In the data rows, the value 500 means zero.
Here are some points:
[599, 543, 575, 531, 630, 732, 771, 799, 816, 753, 633, 633, 595, 660, 620, 685]
[414, 472, 458, 417, 472, 319, 473, 459, 442, 456, 432, 285, 80, 327, 281, 490]
[642, 566, 497, 561, 537, 493, 477, 481, 441, 481, 501, 480, 588, 528, 592, 491]
[429, 453, 399, 505, 523, 515, 638, 484, 569, 446, 296, 333, 566, 490, 499, 460]
[561, 475, 376, 321, 322, 479, 653, 723, 640, 490, 407, 400, 493, 492, 466, 537]
[505, 548, 520, 526, 604, 695, 566, 519, 499, 443, 474, 523, 593, 638, 587, 517]
[536, 550, 613, 620, 636, 457, 318, 471, 494, 574, 802, 591, 817, 759, 527, 558]
[546, 590, 481, 452, 415, 307, 483, 535, 570, 548, 632, 637, 780, 639, 507, 531]
[476, 549, 615, 596, 596, 616, 428, 467, 443, 501, 413, 489, 534, 552, 504, 394]
[357, 256, 301, 356, 419, 655, 569, 641, 742, 688, 682, 736, 641, 563, 533, 480]
[620, 536, 525, 359, 426, 527, 455, 450, 390, 409, 551, 576, 692, 652, 531, 586]
[601, 599, 582, 432, 417, 338, 353, 357, 414, 397, 397, 425, 98, 295, 483, 543]
[310, 346, 405, 414, 316, 346, 482, 357, 396, 423, 514, 513, 550, 458, 257, 297]
[651, 562, 557, 508, 483, 406, 354, 468, 463, 401, 405, 369, 233, 411, 488, 523]
Then 10 other points, each followed by its number:
[263, 310, 199, 325, 395, 325, 483, 453, 320, 429, 280, 316, 141, 116, 410, 350] 0
[666, 571, 539, 529, 393, 554, 385, 326, 443, 504, 552, 503, 699, 555, 699, 691] 1
[512, 500, 559, 542, 509, 444, 486, 543, 546, 521, 523, 391, 412, 548, 437, 504] 2
[381, 463, 433, 493, 397, 402, 472, 421, 500, 406, 421, 522, 54, 156, 517, 467] 3
[523, 455, 450, 628, 679, 673, 339, 278, 255, 379, 468, 527, 512, 605, 574, 463] 4
[744, 772, 723, 702, 546, 473, 364, 392, 465, 503, 517, 487, 641, 565, 595, 590] 5
[487, 519, 522, 448, 437, 396, 461, 453, 286, 308, 376, 323, 679, 542, 470, 535] 6
[422, 489, 427, 505, 546, 510, 565, 600, 520, 397, 406, 534, 359, 487, 589, 419] 7
[534, 512, 605, 585, 560, 458, 534, 444, 419, 541, 429, 447, 465, 394, 377, 475] 8
[399, 455, 317, 373, 315, 321, 685, 525, 632, 506, 346, 497, 562, 617, 639, 465] 9
Which three of these numbered points are nearest to each point below, looking only along the 3 directions in which the first points spread most? Their numbers follow each, nearest first.
[239, 504, 593, 604, 675, 456, 473, 371, 388, 361, 371, 505, 116, 161, 282, 269] > 3 0 8
[303, 347, 308, 194, 369, 333, 612, 753, 716, 675, 624, 630, 547, 439, 379, 310] > 9 7 2
[657, 632, 545, 556, 588, 572, 569, 530, 546, 660, 605, 647, 732, 582, 623, 591] > 1 5 2
[322, 351, 371, 513, 473, 583, 647, 659, 682, 539, 477, 432, 489, 511, 434, 287] > 9 7 2
[502, 392, 395, 303, 256, 352, 526, 530, 541, 531, 472, 605, 596, 609, 510, 471] > 9 7 2
[357, 257, 297, 411, 453, 532, 581, 522, 379, 347, 377, 532, 575, 511, 383, 251] > 9 7 6
[392, 532, 547, 586, 582, 527, 470, 447, 571, 586, 596, 535, 548, 515, 445, 500] > 2 1 8
[423, 311, 363, 507, 439, 628, 588, 639, 636, 610, 554, 551, 599, 598, 663, 425] > 9 7 2
[763, 745, 709, 563, 456, 466, 320, 424, 497, 463, 550, 424, 575, 645, 607, 749] > 5 1 4
[444, 377, 442, 496, 547, 509, 666, 759, 746, 808, 657, 586, 551, 508, 417, 351] > 9 7 2
[446, 433, 390, 387, 270, 263, 431, 300, 396, 397, 556, 533, 663, 550, 420, 371] > 6 9 4
[626, 512, 486, 355, 360, 376, 288, 275, 414, 332, 240, 171, 0, 0, 485, 680] > 3 0 8
[610, 789, 829, 751, 842, 893, 530, 510, 437, 497, 643, 487, 638, 402, 489, 614] > 5 1 4
[668, 540, 527, 410, 339, 507, 594, 560, 489, 345, 331, 334, 511, 570, 438, 549] > 2 7 8
[389, 315, 370, 392, 550, 462, 514, 427, 395, 592, 568, 619, 627, 418, 470, 451] > 9 6 2
[411, 470, 407, 525, 664, 780, 457, 501, 466, 476, 580, 701, 708, 564, 713, 498] > 1 2 4
